Each run below is a few steps of one of 8 hidden systems, one row a step.
trace 1, K24, 9 rows:
[[ -7 -13   3   3   0   1   6   5  13  -7  -5  18  12 -19  -4   7   1 -10
    0   2   1   9]
 [  1  -6  -3  -2  -6   3 -14   1  -9   5   6 -21 -11  19   9  -4 -11   6
    1   3  -2 -13]
 [ -7  12   4  -5  -1  -4   5   3   6  -7  -9  26  -2 -23  -4   1  -1  -6
   -7  -5  -4  10]
 [  4 -24   1   4  -6   5  -3  -4   8   5   4 -27   4  17   9   5  -5   4
    6  -5  -5  -4]
 [ -4  31  -5   1   4 -11   0  -1  -8  -8  -2  24 -15 -11   0  -7  -5   3
   -1  -3  -6  -4]
 [  1 -36   6   6  -2   3   8   0  18   3  -3 -11  22  -1   3   6   1  -3
   12   4   1   4]
 [  0  25 -14  -1  -2  -6 -17  -3 -22  -4   5   6 -25   8   6  -8  -7   5
   -1   5   1 -17]
 [ -9 -21  14   2  -1   1  11  12  22  -2  -6  12  23 -22  -9   7  -1 -11
    0   1   2  16]
 [  3   2 -11  -7  -9   6 -17  -7 -19   4   5 -26 -24  24  14  -4  -5  13
   -3  -1  -4 -19]]
trace 2, K757, 9 rows:
[[ -2 -18   1   3  -2   2  -6   6   4   4  -1   9   7  -2   1  -1  -5  -9
   -2  15   0   4]
 [ -7   7   3   1 -13   2 -11   1  -6   0  -4  -8  -9  -3   2  -1 -10  -1
  -15   3   7  -9]
 [ -9  -2   5   3   1   7   5   6   6  -9  -1   7   2 -13  -4  11   0   2
  -10 -13  -7   5]
 [  1   1   3   2   2   5  -1  -2   3  -3   2 -15  -4  12   8  -2  -9   4
    7 -10 -14  -7]
 [  1  10  -2  -1   3 -13   7  -8   7  -6  -7  16  -2 -10   4  -5  -2  -3
   13  -4  -6   3]
 [  4 -19  -9  14  -5 -13  -3  -3   6   5   5  -5   5   4   2   5  -3   7
    8   8   5  -3]
 [ -7   9  -5   3   4   0  -5  11 -16  -1   2  14  -6  -5   0  -8  -2   6
   -1  14   3 -10]
 [ -7 -23   8  -7  -5  13  -3   6   7   0  -6  -2   9  -5   2   3  -3 -12
   -3   7   1   4]
 [ -5  17   1  -1 -10   2 -14  -6  -5  -9   1  -7 -17   3   1   5 -12  -5
  -14 -10   2  -6]]
trace 3, K276, 9 rows:
[[ -2 -10  -9   3  -4  -3   5   6  -6   8   2   8   1 -14 -12  11  16  13
  -17   2   9   9]
 [  5  -1   9   2   6  22  -2   5  -8  10   1 -11   2  19   3  -8  -2  -3
  -17   6 -14  -2]
 [ -1  20  13 -11  -1  -1  11  -9   9  -3 -16  10   4 -12  -1 -10  -2 -16
    2  -6  -2   8]
 [  7  -4  -5  11  -4  -8   5 -16   8  -4   7 -21   4   5  -7  16  11   4
    6 -15  16   2]
 [ -1  19  -7   7  19  -2   0  18 -17   1  16   8  -7   7  -5  -6   2  19
    2   1  -9  -7]
 [  3 -22   4 -16   8  14  11   2   2   8 -12   9  13   1   8 -13   9 -10
   16  17  -7   5]
 [  8  14  -2  -3 -17 -14 -18 -21  -2   3  -2  -5  -9   7  -4  -1  -6 -24
   -4   9  27   4]
 [ -9   0   3  11  -2  -8   7  21   1   5  11  -1   7 -20 -24  15   9  22
  -21 -10  11  10]
 [  1  -4   2  -6  12  35   7   2 -18   4  -6 -15  -6  20  14  -9   7  10
  -12  -1 -27 -12]]
trace 4, K123 (9 x 22):
[[ -6  -5 -11  -3  -3 -20   1  10   5  -1   7  15  -7 -17  -5  10   2  15
    6  -8   0   9]
 [  5 -17 -12   3   7   6  -4   3 -11   9   6   1  -4  16  12  -6   2  10
    4  14 -15  -8]
 [  1  11   8   3  -1  -4  -4  -4   6   3  -9  19   5  -4   3 -14 -15 -21
   -4  16  -5   4]
 [ -4 -17   3  10 -21  -5  -2  -8   9   4  -7 -22   8  -5  -1  10  -3   2
   -8   1  18  -4]
 [-14  14   0  10   7  13  -4  13 -13 -18   9   3  -9  -5  -4  10  -3   9
  -11 -11  -4 -12]
 [ -1 -13  13 -20   9   9  10  12  10   2  -5  -2   8   3   7  -9  -1  -3
   19  -7 -19   8]
 [ 10  11 -12  -6 -13 -14 -12 -28   2  -4  -5  -2 -19   9  10  -1  -6 -14
    7  -3   6  -2]
 [ -5  -8  -6  21  -3 -25   0  14  10   3  13  13   7 -19 -13  14  -3  18
   -4  -1   5  10]
 [ -3 -11  -6   5  11  23   4   8 -23   4  -3  -7  -1  13  13 -13   6  19
    2  17 -13 -24]]
trace 5, K24:
[[  2   6  -3 -16   1  -9 -17   9  -1   2  19  -8 -14  14  -5   4  -8  -1
    6 -10   2  10]
 [  0  -5  -4  -7  -4 -11  10   9   6  14  -4  12  -1 -15  -5   0   8  15
  -12  -5 -10  16]
 [ 14 -10  -6  10   3   9   2 -17   1   8  -4  -5   0  19  13  -3   2  -1
   -7   5 -18  -1]
 [  3  26   8  13  -2 -13   4  -8   5   0  -9   8   6  -5  -3 -13  -8 -10
    4   7   7  -4]
 [ -6 -19  -4  13  -6   1   2  -3  -1  -6   1 -14   9  -7  -3  13   8   7
    5   3  22 -11]
 [ -7  13  -2  -1  15  13 -11  18 -17 -10  14  12  -9   4  -4  -1  -3   1
   -1   3  -5  -6]
 [ -4 -12  14 -27  -3   6   5   9   8  10 -11  -3   7  -6  -1  -8   2 -10
    6   0   0  13]
 [  9   7 -13  -7 -12 -10 -14 -18  -1   1   6 -10 -22  11   1  11  -1  -1
  -11 -13   2   6]
 [  0   5   5  22   8 -11  13  12  14   6   4  11  14 -12 -10   2  -3  14
  -11  -8 -15  10]]
trace 6, K276 (9 x 22):
[[ 15  -8  -8  -5   1  -4   8 -20  10   0   0  -8  -2  10   3   9  12  -1
    9 -16  -7  12]
 [ 11  18  -8  14   9 -21   1   1  -2   8  13   6  -2  10  -5 -10  -3  12
    8   4  -5   1]
 [  1 -17  -4   7   7   1  16   3  -5   9  -9  10  17  -7   1 -10  14   8
   10  21   3  -4]
 [  4   4   2   3  -4  11 -14  -8 -12   0  -1  -2   1  10  -1  -6  -2 -22
   -7  22  21  -7]
 [-13   8  14 -11  -7   0  -1  17   1   1   0  -2   5 -19 -20   6   1  -4
  -14  -7  19  11]
 [  0  -4  -1 -13  -1  21   3  -3  -8   2  -1 -22 -11   9   2   9  13   9
  -18 -20  -9   0]
 [  9  21   6  -6  16  -1   6  -1  10  -2   4  14  -4   9   0  -6  -7  -9
    2 -16 -29  16]
 [ 12  -6  -4   3  -3 -22  18 -18  15   9 -10 -11  10   1   6  -7   8   9
   26  -4   2   2]
 [  8   9 -23  27   8 -13  -4  -9 -15  -4  13  15  -4   5  -4   2   8   8
    3  17  13 -10]]
trace 7, K460, 9 rows:
[[ -2   3  -5  -5 -14 -24   3  -3   2   8  -4 -12  -5  -9  -1  -2   1  16
   12  -6  14  -5]
 [  2 -13 -19  12  10   3  -3   4 -10  -4  13  18  -5   1   1  11  11  11
   -2   7  -6  -1]
 [  1  -4  14  -6   4   4  -3  13   3  14  -5   4  10   7   5 -20 -15  -9
    2  17 -11   2]
 [ -2   3  -1 -10 -20   2  -4 -20  -1  -4 -18  -3  -8 -11   2   3   4 -16
  -12   0  18   0]
 [ -5  -5   3  19   2   0  -5  12   8  -8  19 -10   6   0 -14  21  -4   7
  -12 -16   4   6]
 [ -5  13   5  -9  10  10  13  13 -11   4  -7  -5  -6   2   9 -18   0  21
    5  -7 -24 -12]
 [ 12  -6  -7  -8   4  -1   3 -25  12 -11  -9  18  -1   3  11   1   3 -26
   19   0  -7   9]
 [  3   5  -1  16 -16 -32 -14  -1   7  11  11 -17   4   3  -9   1 -13   6
    2   5  25  -2]
 [-12  -8 -11   8   4   9  10  18 -20   1  -1  14  -2 -20  -4   4  19  29
  -12   8   0 -10]]
trace 8, K757, 9 rows:
[[  1   0  -2 -16  -2   7  -8  -6  -4  -6  -1   0 -10   6   4   0   0 -14
    5   0   4   2]
 [ -1   2   1  -5  -7 -14  -5   3   9   5   6   1  -4  -5  -8   6  -5  -1
   -7  -8   5  15]
 [  2  -1  -6   5   0   1   5   1  -5   7   1  -6  -6   4   3   1   6  19
  -10  -6 -13  -3]
 [  6   5   6   4  12   8   8  -3   2   0  -5  11   8   6   4 -11   0  -8
    4   5 -14   2]
 [  3   0   4   4 -11 -10   0 -13   6   2  -8 -11   6  -1   0  -5  -4  -8
    8   6  17  -4]
 [ -4   3 -10  10   1  -6  -2   3  -8  -8   9   7  -4 -10 -10  12   9   9
   -2   0  15  -2]
 [ -5 -14   5  -8  10  15  -1  21  -7   5   8  -5   4   7  -1  -2   0   6
    3   4  -8   0]
 [  1   8   5 -21  -6   9  -6 -11  -3   0 -13   2 -11   3   9  -9  -3 -18
   -3  -1  -5   2]
 [  5   1   1   8 -10 -17  -2  -8  17   1   3  -1   2  -6  -9  14  -4  -5
  -11 -13   6  17]]
trace 9, K655 (9 x 22):
[[  4  -4   5  14   6   4   9   3   5   8  -2  -2   6   7   7  -6  -5  11
   -8  -1 -25  -2]
 [  1  14   6   2   0   5  10 -13  -1  -6 -17  -1   3  -2  10 -14  -1  -7
   10   3  -3 -14]
 [  0 -10  -3  11  -6  -8  -5 -11   9 -12   4  -7   6   0  -1  12  -4  -9
   13   0  17  -3]
 [-11  -1  -5   5   0  -2 -10  19 -13  -4  13   1  -7  -5  -5   4  -5  16
    2   3   7 -10]
 [ -5 -15   2 -18   6  15   3  11  -1   2  -6  15   2  -7   2  -2   8  -6
    0   5 -11  10]
 [  6   5   6 -15 -14  -1 -12 -11   6   9  -7 -12 -10  12   5  -6 -12 -15
   -8  -3  -2   7]
 [ -1  13  -3  18  -9 -19   4  -5  11  -3   0   5  -3 -15  -8  10  -4  10
  -14 -15   0   5]
 [  0 -13  -4  14  13  10  12   6  -3  -1   4  -5   5   8  10  -1   5  21
    7  -3 -22 -12]
 [  1  14   5 -10   7   5   2  -7  -5  -7 -12  12   0   1   9 -20  -3 -18
   22  13   0  -9]]
trace 10, K234 (9 x 22):
[[-11 -20  -3  -4   0  28   2  11 -16   1  -2  -2  -3  -6  -1  10  16  12
  -23   1  -3  -4]
 [  6  18  16 -22  10  16  -4   3   1   5  -2   1  -4  18   1 -15  -9 -22
   -6  -6 -21  14]
 [  7   7   5  -3 -19 -23  12 -22  21   4 -13 -20   1  -8  -1   3   1   2
    3 -23   9   8]
 [  9   2 -23  33  12  -8   1  -6  -8  -7  22   5  -5   7  -6  18  12  23
   -7  -4  -4  -5]
 [  1   1   6  -1  27  11  18  17 -11   8  -4  16  19   2   2 -26   9   5
   23  23 -11  -6]
 [  3 -11  -3 -22 -20   6 -11 -28  -2  -3 -21  -5  -3   1  12  -5   3 -33
   10  18  26  -3]
 [ -5   5   3  13 -13 -19 -24  15   7   1  24  -3   3  -7 -28  21 -11  -7
  -23  -3  31  16]
 [-16  -4   7  -5   6  22  17  32 -18  13  -3 -13  -1 -11  -4  -3  12  42
  -24 -13 -17  -8]
 [ 13  10   1 -29  18  31   7 -22   1  -8 -14  12 -13  21  19  -9   7 -28
    4 -13 -37   9]]
trace 11, K655 (9 x 22):
[[ -4  -7  -3 -11  -3   0 -15  -6   2 -18   6  -6  -6   7   8   6  -9 -17
   28  -1  12  -7]
 [-10  -5 -10  -7 -10 -21 -16  16   0  -2  12  11 -11 -15  -7   9  -8   7
    4   1  13   5]
 [ -3 -24  -9  -7   0   9  -2  12  -5  10   0  11  -7  -2   6   3   4  12
  -16   5 -19   6]
 [  3  11  11  -8  -3   8  -3  -6   3   7 -15   6  -4   6  11 -18 -14 -15
  -12   4 -21   2]
 [  1   2   5  12 -18 -14   6 -19  19  -3 -13 -12   4  -9   4   6  -8  -2
   -4 -12   5  -2]
 [ -5  -1 -10  26   5   0  -1   2  -5 -16  12  -3  -4   1   3  13  -3  19
    2  -8  -7 -18]
 [ -9  -7   3  -9  15   8   8  16  -2  -7  -2  16   7  -6   8 -12  -2   0
   27  10 -10  -7]
 [  2 -13  -5 -23 -18  -2 -15 -15  -1   2 -10  -6 -10   4  10  -3  -2 -19
    9  10  15   0]
 [ -4   2  -5  15 -15 -18 -20   6   6  -1  13   9  -7  -9 -10  18 -15   0
  -23  -2  10   9]]
trace 12, K925 (9 x 22):
[[ -4   2  -3  -3   2 -21   1  16   6   8   3  21  -3 -12   3  -9 -11  13
    6   2 -18   6]
 [  6 -25  -7   5 -13   1  -2 -16   6   8 -15   1  -1   5  19  -4  -4  -3
   -5  13 -14  -4]
 [ -4  15   4  24  -6 -10 -13  -3   3  -9   2   9   2  -4  -1  -1 -21 -12
   -6  11   9  -9]
 [-16 -19   7   6  -7   8   6  14   1  -4  -6 -14  11 -15   0   6  -1  14
    2  -1   6 -14]
 [ -6   7  -7  -5  10  19 -12   2 -13 -19   5  11 -17   6  10   5  -4  -6
    1  -3 -13 -11]
 [ -6  -4  12 -15  -4 -14  -1   8  21  -3   0   1   4  -8   1  -2 -17  -8
   18 -11  -6  12]
 [  2  -5 -18   4 -16 -14  -6 -15  -4   2  -2  -8 -21   1  11   8   0  20
   -7  -7  -4  -9]
 [  0  -3   0  24  14  -7   3  14   9  -2  11  27  11  -7  -3   0 -10   4
   -2   8 -17   5]
 [ -1 -13   5  -5  -9   8   3  -7  -3   6 -20 -15   4   7  20 -18  -6  -2
   13  16  -4 -20]]
trace 13, K925, 9 rows:
[[  4   6 -10 -20 -13  -9 -13 -14  -5   1  -9  24 -14 -11  -2   0   5 -23
   -6  13  19  13]
 [  0 -19   9   8 -12  -6 -12  14  10  17  16 -25   9   8 -15  13  -9   6
  -21  -4  12  13]
 [ -8  28   4   1   6  17  10  11 -22   4 -10   5 -12  -6   2 -13   4  20
  -26  -4 -21 -13]
 [  9  -8  14  -5  14  18  16 -16  25 -11 -11   6  18   5   4   2   3 -28
   11 -12 -19  17]
 [ 10  28  -8   5 -12 -26  -5 -23  -4  -1   5 -26 -12  13   1  -6  -4   6
   20  -8  22 -14]
 [ -5 -17 -15  17  11 -13  16  17  -2   0  12  26  13 -28 -18  16  24  24
   -1   6  10  10]
 [  8 -19   0 -12  17  29  -9  10 -20  15   6  -8   0  36  15 -20  -2  -6
    7  29 -18  -9]
 [ -6  28  15 -25 -19 -10  -9 -10   6  -3 -22  21  -6 -24  -8 -10  -9 -38
   -8   6  22  14]
 [  0 -27   1  12 -21  -1  -7  -3  11   5  15 -47   3   7 -13  33   4  16
  -24 -26  17   6]]
trace 14, K234:
[[ -2  -4   6 -31  -9  -6  -9   2   7   3   1  -3  -2  -3  -8   0   0 -19
   11  -2  21  18]
 [  0  -8  -8  -4 -16 -14  -9   5   0  15  10 -11 -12  -1 -10  14   2  17
  -23 -10   7  11]
 [  4   5   1   4  15  10  14  11  -5  10   0  14   0   0  -2  -5   9  16
  -20  -6 -31   9]
 [ 15   4   8  -2   3  10  14 -26   7   4 -20  -8   7  16  15 -18   2 -14
   11   2 -15  -3]
 [  8  17  -7  19  -8 -23  -5 -25   7  -9   4  -1   3  -1  -8   7   0 -13
    9   2  28  -2]
 [-11 -12  -4  20   9   0   4  25 -13   0  17  -3  14  -8 -17   9  11  24
    3  10  20  -9]
 [ -9  -4   1 -31  13  33  -3  15 -26   2  -6  10 -10   4   6 -14  11  -7
    0  15  -6  -5]
 [  6  -3  16 -30 -16  -4  -9 -12  21   6  -7  -7  -1   4  -3   0 -10 -35
   -3  -9   6  27]
 [  4  10  -7  17 -21 -27  -4  -5   6  11  10 -21 -11  -4 -12  16  -3  27
  -28 -23   8   5]]
trace 15, K460 (9 x 22):
[[ -2 -13  -5   0 -12   7  -4  -6  -7   2  -6 -11  -4  -1   3   7   8   3
  -14   2   9  -4]
 [ -3  11   8   6  10   9  -3  12   0  -7  10   8   1   1  -8   3  -7  -4
  -10  -5  -9   6]
 [ -1   0   9 -13  -5   3  10  -4   5   4 -13 -13   2   0   8  -9   0   2
    8 -10  -8  -2]
 [  7   9 -12   8   2  -8  -4 -17   1 -12   6   7  -8   4   0  10   3  -6
    4  -6   3   1]
 [ -1  -5   3  10   2 -15   6  15   6  10   8  -3  12  -3  -6  -5  -5  15
   10   5   0   1]
 [  0  -3 -10  -5  -1  11  -1  -6 -17   0  -9   7  -8   2  10  -8  10   1
   -1  14  -1 -10]
 [  0  -7   9  -1   1   1  -9   5  12  -3   5   8  10   0  -8   4  -9 -23
    0   6   8  14]
 [ -7   7   5  -6 -16  -2  -3   2  -8   6  -6 -23  -8  -2  -3  -2  -3  12
  -13  -6  10  -7]
 [ -1   0  -5   4  14  12   8   3   1 -13   7  16  -3  -5  -2  13  10   3
   -6 -15 -17   7]]
trace 16, K123 (9 x 22):
[[ -4   0   8  -1  -6 -17  -8   6  22  -4   9  -1   2  -5  -4   9 -20  -6
    4 -15  -4  12]
 [ -4  -3 -13   3 -10  -9   2  -3  -7   0  -4  -9 -15  -3  13   0   0  27
    4  -8  -8 -17]
 [  2  -7  -5  13  17   4   0   3   6 -11   7  29   5   0   6   2  -5  -9
   10   6 -21   4]
 [  1  -7   6  -1 -12 -12  -6  -2   4  11  -7 -15   7   7   9 -17 -16  -5
   17  18  10 -11]
 [-12  -2  -9  10 -14  -1  -9  -6  -5 -16  -6  17  -9 -23  -1  15   0  -5
  -15   3  15  -6]
 [-10 -22  10   2   6  14  -7  29   2   2  16 -15   7   8  -3   6 -10  10
   -2  -4  -9   0]
 [ -4  19   5 -21  -5  10   0  -8  -6  -5 -19   5 -18  -1  18 -16  -9  -6
    0  -7 -21  -9]
 [  9 -19  -2   8 -10 -20  -2 -14  31  -4   5   1   7  -2   0  19  -8 -11
    7 -15  -3  19]
 [ -3  14 -12  21  -3 -18  -5   6 -16   0  10 -10 -12   3   4  -3  -9  33
    5   1   1 -25]]

Which system made each run below?
trace 17 (2 x 22):
[[  6   9   1 -16  -2  -8  -4  -2   5   6   3  -1  -9   6  -2  -2  -3  -6
   -2 -10  -5  16]
 [  8   1  -5   3  -3 -12   8  -8   5  12  -3  -1  -2  -1  -2   0   7  11
   -8  -6  -7   9]]
	K757
trace 18:
[[-13  -1  -5   5  -5  -3  -3   4   5 -14  -4  23  -9 -21   3  11  -8   2
  -10  -7 -11   0]
 [ -5 -17   6  14  -3   1  -5   9  10  -1   4 -13   4   8  11   1 -20   9
    2  -4 -20  -9]]
	K757
trace 19:
[[  3  11  -1  -9   1  -2  -9 -10  -2  -6  -4   9  -9   8  10 -12 -10 -17
   13   7  -3  -5]
 [ -6 -11   2   3 -16 -21  -6   2  14   1   2  -2   6 -14  -6   9  -8  -2
    3  -1  19   7]]
	K24
trace 20 (2 x 22):
[[-15  17  17  -8 -11   1  -7  13  -2   3 -14   7  -3 -14   3 -18 -22  -7
  -10   9  -2  -8]
 [ -3 -23   2  -2 -17   9   4 -16  14  -9 -13 -10   1 -11   4  21   5  -6
  -12 -17   0   5]]
	K655
trace 21 (2 x 22):
[[ -2  -1   2  15   4  -5  -9   7   6  -6   8  12   5   1   0  -1 -18  -8
    4  10  -3  -1]
 [-10  -9   4  -1 -14  -2   0   3   0   5 -13  -8   1  -9   8  -6  -6   5
    3   8   5 -12]]
	K123
trace 22, 2 rows:
[[ -3  14   7   1 -15   6  -2 -12  -4  -1 -13 -18  -9   2   8  -5  -8   1
  -14  -6  -1 -13]
 [ -2   6   2  14   8  -2  12  -2  14 -15   3  14   8 -13  -7  13   3  -2
    1 -16  -6   8]]
	K757
trace 23 (2 x 22):
[[  4  16  -2  -9   5   5   7 -12  -2  -9  -5   6  -7  -2  -3   2  11  -9
    1 -12  -1   7]
 [  9  -5   0   3   3 -11   3   0  11   8  11 -11   9   9  -8   4   2   4
    9  -6   3  12]]
	K757
trace 24:
[[  4   7  -9 -12   4   7   3  -9 -13  -2  -4   5 -13   4   6  -4  12   2
    3  -2  -6  -3]
 [  9  -3   1   1   5 -10  -1   1  13   7   8   8   8   4  -9   1  -1 -11
    2   3   1  19]]
	K123
trace 25:
[[  7  14  -2   1   8  -8   5  -8   3  -6   4  12   8  -5 -13   3  10 -14
   11   1  17  11]
 [  1  -7  -4  -5  -2  -5   1   8 -11  13   8 -14   4   2 -12  -1  14  12
    4   9  23   1]]
	K123
trace 26:
[[  4   9  20   4   5  29   8  -8  -5   3 -10 -17  17  10 -10  -8  11 -21
  -16   8  15   0]
 [ -3  27  12 -10   5  13   7  -3  -8 -11   1 -18   1  -1 -18   4  14  -9
   -1 -17  24   2]]
	K925
trace 27 (2 x 22):
[[  2  -4  -9   8  10  -9  20   9   1   8   6   8   3  -9  -5   5  16  30
   -3 -12 -17   9]
 [ 16  -8  -8   1  14  14   7 -15  -9   7  -9   6   1  21  17 -16   9  -4
    8  17 -21  -6]]
	K234
trace 28:
[[  5   4   2   7   6  10  -5  -1  -8   5   0   3   1  14   6 -13  -6  -7
   -6  16  -9  -7]
 [ -5   7  11  -5 -11  -2   2  -5   4   0 -13  -3   5 -11  -5  -6  -2 -14
   -3   4  18   2]]
	K24
trace 29 (2 x 22):
[[  3   0   6   3   7   2   8  -5  11  -7   2   1  13  -1  -8   7   6 -12
    8  -5   7  10]
 [ -1   9  -1  -5  -2  -6  -2   2 -11   2   4 -14  -5   3  -5  -4   4   9
    8   0  16  -8]]
	K123
trace 30, 2 rows:
[[ -3  -5  -3 -15 -11   7  -9  -5  -9  -1  -6   1  -6  -6  -4   4   9 -14
   -7   8  22   3]
 [ -2   3   7  -5  -4   3  -8  10   1   6  11  -9  -3   2 -14  10  -2  -2
  -22 -12   4  15]]
	K276
trace 31 (2 x 22):
[[ -1  12   6  14   1 -14  12  11  -1  13   1  -1  13 -10 -13 -10   3  17
   -4   6  10   0]
 [ -2 -12  -6  -1   6  28   7  -8 -14  -8 -10   1   1   1   6   4  19  -3
   -5   6   0 -10]]
	K234
trace 32 (2 x 22):
[[-13 -19  -2   1  -9 -11  -5  19   4   1  12  -3   4 -17 -14  17   1  14
   -2  -3  17   6]
 [ -3  -6  -7  -7  10  21  -5  14 -17   3   5   6 -14  10  10  -1   1  12
  -15   1 -27  -4]]
	K24
